Rotation paths and how fast each direction turns (deg/step)
Each turn is a multiple of 5 degrees from 10 to 175, or 0.
Each row of a path follows its step; steps can be skipped.
path 1
step 0: [-207 -118 -82 46 169 -164 47 54 -70 -238 120 76 -198 88 19 -28 -99 -236 144 176 179 16 22 113 -107 105 -156 -289 58 139 -88 -92 38 -316 -53 -365]
step 1: [-67 286 -78 -110 85 2 171 31 -91 91 186 -38 -32 -120 -60 -127 -240 20 -224 111 -200 -293 -122 54 -34 306 81 148 -106 -131 -25 -236 -75 -39 -272 -229]
step 2: [34 -31 188 94 29 148 368 18 79 306 -17 93 78 -21 -66 -53 -28 4 -66 -210 -94 114 143 -2 -3 29 -314 164 -76 414 137 -55 81 -223 -206 1]
step 3: [-144 -163 -75 -168 -35 -149 -47 -73 248 5 21 132 161 365 9 -12 -186 -15 31 -61 35 -32 -134 153 106 -332 -185 15 -1 -5 -160 -66 154 -123 -102 -387]
step 4: [-72 287 -150 -206 257 -83 124 56 7 105 64 133 150 -122 114 -383 93 -36 156 -121 51 55 7 43 -20 -81 223 280 -294 -155 36 -64 -72 88 -23 -162]
step 5: [46 261 49 -39 34 194 -44 -36 289 28 231 -60 2 -345 -96 -90 170 46 -54 2 -4 263 156 79 105 -269 -92 -83 -17 248 -102 65 90 -304 -129 99]
step 7: [48 90 93 -165 -4 146 -149 -211 -206 61 -9 234 -197 -96 151 -176 -4 -61 24 189 -48 254 -81 -6 -6 150 51 290 -216 -217 282 -52 -29 -249 92 -170]
step 8: [123 263 -19 71 48 -224 -112 11 30 -1 91 1 -273 3 118 200 -1 -146 -9 -61 -52 90 25 279 -256 -39 -146 -115 -160 203 110 26 180 -315 -257 177]
step 9: [-162 174 -230 -12 90 245 -97 -110 -139 86 -116 -61 68 251 -127 199 -92 202 -36 -89 153 -36 -180 152 100 218 -183 37 -164 -152 -182 -5 113 27 -350 -44]
step 10: [-193 -188 63 -32 -66 90 88 117 -125 113 -45 93 -8 -209 -66 -73 -153 -27 63 -163 239 158 100 71 160 92 -67 4 -473 -40 331 -112 219 -70 128 -102]
Directions:
[-5 91 -81 -12 40 -1 34 -24 -26 -77 58 -36 -46 -90 13 -49 40 21 50 -54 11 -21 -77 -18 -10 60 -28 -52 48 34 -29 39 116 75 -44 -11]	90
[0 33 -55 -59 28 -2 39 12 -47 118 5 -16 41 16 -27 -69 -35 -29 19 105 -25 36 -47 -14 5 24 -90 -14 -8 -125 -3 -38 -18 86 34 62]	130
[-37 -76 -59 56 -27 85 35 7 52 -34 129 -81 61 -57 -25 19 -62 -18 -54 -2 -28 14 -71 0 -4 71 -8 52 -26 19 41 28 -39 -36 72 16]	80
[-94 66 24 -49 70 40 33 -28 25 -6 36 40 -17 19 -16 -40 -29 -2 1 17 25 57 -20 120 8 0 -39 49 -93 29 -5 -89 50 -106 -65 -29]	0
[-19 24 23 -75 -45 -110 -49 -76 -28 -32 66 14 -22 29 -67 -68 -11 -71 -75 -72 -29 53 45 -23 37 77 22 -29 -69 38 -24 16 -66 45 21 6]	110
[108 3 -20 21 -30 80 -13 7 -29 -10 -3 75 -86 29 -3 18 -44 -12 -17 -80 -76 -29 -25 70 -85 26 -108 -5 3 8 27 -58 -72 50 -18 -56]	55
[16 -7 -74 -6 51 -21 -13 57 -13 10 -15 68 -39 -63 -19 -21 -61 -69 -4 30 -99 10 -6 51 20 -12 178 -19 5 -20 90 -11 47 7 15 -40]	110
path 2
step 0: [148 4 240 -237 -19 110 -154 90 -162 157 101 91 38 157 -152 -22 -9 43 -65 372 63 30 -269 -40 -5 182 -79 135 67 38 -170 -6 98 270 -42 -174]
step 1: [148 -6 -10 -310 -244 -25 109 185 117 -67 255 -53 54 42 97 190 -5 -68 214 241 -195 77 -142 -61 -72 -14 217 -91 29 32 257 -195 -81 -35 -135 -116]
step 2: [374 126 178 -137 -36 89 -30 -114 -147 -10 91 75 45 -74 -38 -30 130 -49 49 -311 89 379 -135 111 -210 171 58 -18 1 95 200 -7 62 -48 106 -130]
step 3: [103 -5 -38 -206 57 178 -118 -132 -37 215 136 40 -132 -53 -59 5 -68 -157 222 -25 185 -49 107 -93 21 -42 151 197 162 418 6 -278 7 175 -94 27]
step 4: [66 79 -84 -25 -24 280 82 -35 2 89 130 -256 -314 -165 131 148 171 86 153 22 -60 183 186 249 -26 100 94 -99 -96 63 -27 -59 -287 -140 -156 20]
step 5: [158 -13 -66 116 -106 273 51 -84 -124 139 -191 8 -21 -142 204 26 119 -123 -158 -176 37 -140 -40 321 74 225 53 315 -50 -16 70 -72 -11 270 112 -104]
step 6: [-47 208 -57 -67 128 -107 39 76 14 -104 101 47 -36 -76 63 166 -8 43 225 -160 -84 -308 89 148 388 108 149 71 193 3 -177 -253 -206 93 103 3]
step 7: [95 57 -49 -39 276 -12 151 109 67 -198 63 -67 -28 -285 151 105 96 -30 -236 -295 -190 93 175 194 61 -201 -18 202 -132 -96 -91 69 65 -160 -94 -31]
step 9: [-105 -148 -39 -7 -98 -76 170 423 79 35 231 23 33 112 160 314 -69 205 -69 49 -147 -138 53 -57 -16 -25 161 -16 59 5 -340 68 4 -17 -153 18]
step 10: [114 164 110 -10 -50 -92 157 88 -35 -124 -60 9 -19 10 68 283 -115 -125 -110 -134 -205 38 -333 121 -247 82 -89 -105 -256 -29 -111 214 301 3 101 -13]
Directions:
[18 41 49 -4 -71 -12 10 8 12 -72 -25 19 -5 0 46 13 -70 -27 11 -2 -26 -45 -85 33 -58 -11 99 -10 20 -150 10 -27 -68 91 74 -18]	80
[-28 -8 -6 37 -77 -20 3 12 3 -122 42 -58 -21 -123 -66 23 13 32 0 -5 93 1 34 1 -37 38 -21 6 -123 -13 26 -26 70 23 0 -71]	130
[-19 43 25 73 -38 20 0 100 -5 -59 -63 -69 -28 -12 45 -10 -41 76 7 -54 -2 -59 -43 -10 17 -76 -55 -29 69 45 -5 74 84 17 -9 100]	20
[-38 80 -24 -49 73 -13 -45 42 39 -12 -21 33 -34 87 -34 -13 6 -13 -36 40 37 -105 0 16 -9 47 45 7 -84 65 112 -21 19 87 -17 67]	140
[-14 76 12 -73 -67 1 -51 -57 -85 -9 -31 24 68 -49 12 29 65 4 2 33 22 -102 -52 15 84 -56 -10 21 -45 -11 4 89 -57 -60 -67 -29]	60
[-33 -84 -23 12 104 104 26 29 -110 -74 -13 18 -11 -30 -63 49 -34 7 -15 45 14 5 -14 -6 -63 -42 -37 -16 27 17 25 34 -121 56 -37 -7]	85
[2 10 1 40 43 -92 65 -30 51 17 15 18 94 -63 0 66 10 -54 -72 60 20 -66 61 25 -58 3 1 -87 15 16 -84 91 12 38 37 49]	25
path 3
step 1: [-207 -195 72 104 83 -154 -54 175 0 -114 125 -15 9 -110 203 -18 -221 -38 -83 233 -32 42 -158 268 175 -56 -139 285 -126 226 61 -156 -276 -156 -19 262]
step 2: [91 -182 -30 -79 -302 121 -303 -101 -64 -170 30 19 9 170 77 -60 -180 -183 -106 62 -25 78 -3 50 101 97 -433 121 131 232 112 -300 115 34 -87 2]
step 3: [-11 7 63 4 -345 -78 -34 8 -174 -238 -69 163 -87 -21 -69 -187 47 -128 119 126 -83 -258 107 120 8 -107 -310 -79 -298 8 58 -88 -59 -175 255 294]
step 4: [16 175 69 44 22 163 -227 -56 -122 66 -308 -85 -26 -211 50 -294 -139 -145 -192 59 239 -236 71 -98 28 57 -48 29 136 81 -41 -339 14 -205 197 180]
step 5: [126 7 55 -75 -226 -128 67 92 265 69 -68 -33 185 -248 -160 -85 -289 21 -90 291 54 -38 -39 -78 179 -278 -146 77 64 -104 242 -83 -110 -297 100 88]
step 6: [18 172 -45 128 -71 196 -116 131 138 36 25 -104 87 -113 195 -159 -177 -55 -438 110 20 139 131 282 101 -80 -249 -75 -71 228 167 58 -236 83 9 94]
step 7: [-1 -54 12 77 -260 162 -270 -47 108 -21 115 16 64 163 -165 -342 36 60 -16 140 119 -113 174 116 -120 -96 -410 52 136 -8 249 191 107 -90 28 -164]
step 8: [-120 51 101 34 105 -110 -159 -1 -6 58 296 89 -258 -151 16 -447 -22 2 -64 -73 -1 -213 195 320 7 -62 4 92 -108 -45 80 20 -79 -249 245 185]
step 9: [163 -109 72 213 -95 6 -223 -163 29 -12 195 -80 -63 -282 53 -213 -356 104 -134 -55 272 -77 -196 3 -44 43 -28 322 214 -25 59 -190 135 -84 -3 16]
step 10: [253 125 73 70 -302 -87 -131 59 113 -100 253 206 -104 -157 -116 -57 -189 134 -52 112 -187 24 -205 142 383 -37 -100 48 -125 15 135 40 -57 -8 -83 265]
Directions:
[-36 -24 -20 81 36 -51 -83 30 -38 -112 87 15 -40 67 24 64 0 -36 32 39 -31 -44 -90 -37 72 -1 20 -27 -1 -16 -53 -80 44 -9 -57 25]	35
[-11 -8 81 -43 -41 52 -3 34 68 -75 -2 52 77 -63 66 40 -27 53 -3 91 41 82 -28 38 82 88 63 -8 18 -2 -7 12 -48 -14 -44 -43]	80
[-8 -36 6 69 130 2 -44 57 -33 33 -38 16 93 -16 -33 32 32 -10 -23 31 -93 11 10 65 -6 -47 -75 -24 78 -45 49 24 -76 -10 -44 -70]	60
path 4
step 1: [242 -119 -28 169 77 -227 67 94 170 -217 330 -114 -273 3 323 80 7 8 -79 71 61 195 150 -67 58 -18 55 189 79 -67 67 -123 163 -335 -104 -140]
step 2: [76 -41 -196 5 -24 -424 257 172 187 45 66 -76 -256 76 32 152 -19 8 -186 41 62 68 442 79 -61 62 131 215 -165 -28 9 -54 -25 -163 -180 4]
step 3: [-134 66 -164 61 -139 -33 209 85 -131 100 72 -102 -299 8 -111 -85 190 231 -82 83 106 -151 453 48 6 -50 16 116 -314 -124 95 22 -130 -25 -318 23]
step 4: [-26 -116 -24 83 20 342 -29 168 -205 -39 224 0 -40 174 25 67 108 280 -173 150 60 -298 244 26 14 -104 14 24 -162 -219 120 156 44 -68 -331 -200]
step 5: [56 -80 -37 53 310 173 -103 385 -20 -57 204 89 -199 154 3 339 82 169 106 -51 10 -172 126 194 -111 -166 21 27 105 -51 -43 84 157 -38 -79 -344]
step 6: [141 -98 -45 30 328 -106 56 208 4 8 50 3 -371 -32 -121 46 -53 52 197 -186 129 -133 226 -81 -206 -255 38 -29 226 -1 135 -138 -57 -165 42 -343]
step 7: [208 20 -107 39 208 -258 207 8 -103 -60 -57 87 -114 -116 200 -17 16 -52 58 -53 -55 -13 276 -220 -225 -244 69 -68 41 -214 350 56 -255 -143 -124 -183]
step 8: [115 118 8 -62 75 -131 171 104 -308 -225 -4 53 -154 -252 323 142 189 50 -42 184 -172 140 213 -11 -73 -114 -99 10 -97 -69 236 9 11 -237 -302 38]
step 9: [-40 -63 257 -134 85 -129 297 235 -140 -159 53 -107 -168 54 158 208 -44 125 -132 325 39 -83 191 64 -65 110 -226 101 -89 115 85 -125 166 -197 -244 -78]
step 10: [-121 9 138 104 -11 -177 294 213 103 63 184 -289 -268 191 103 117 94 47 160 197 113 -248 146 68 -77 165 -207 106 -75 -88 88 77 -6 54 -55 -316]
Directions:
[-69 -1 98 22 -3 -89 -15 -53 20 24 92 39 49 -85 -8 40 13 -25 -52 0 -59 63 64 -31 -19 -61 58 46 -59 75 39 -22 -46 -46 -12 40]	60
[63 9 -79 -30 -59 -52 -38 -18 20 111 -58 -73 -30 -11 -53 19 42 -83 30 -16 16 18 60 -11 -43 63 91 -5 50 -29 68 10 -85 -46 22 8]	80
[-15 58 65 46 7 27 -46 -36 -134 4 2 43 -79 52 26 -12 -76 -13 -41 -13 -38 -23 25 66 -58 129 34 37 -60 -17 14 -10 -17 -5 74 -8]	65
[9 -49 -57 69 -98 -21 -11 19 63 -92 80 -44 51 39 -44 -8 47 31 -16 -39 49 -15 23 27 -51 77 -65 72 -78 -31 -40 -22 -24 -31 30 70]	40
[35 -117 45 -33 -3 47 -9 -51 -13 -22 -10 -43 37 36 -27 -58 -104 9 -103 35 67 -49 16 -101 3 11 23 -9 38 16 44 -75 9 -87 -17 -17]	140
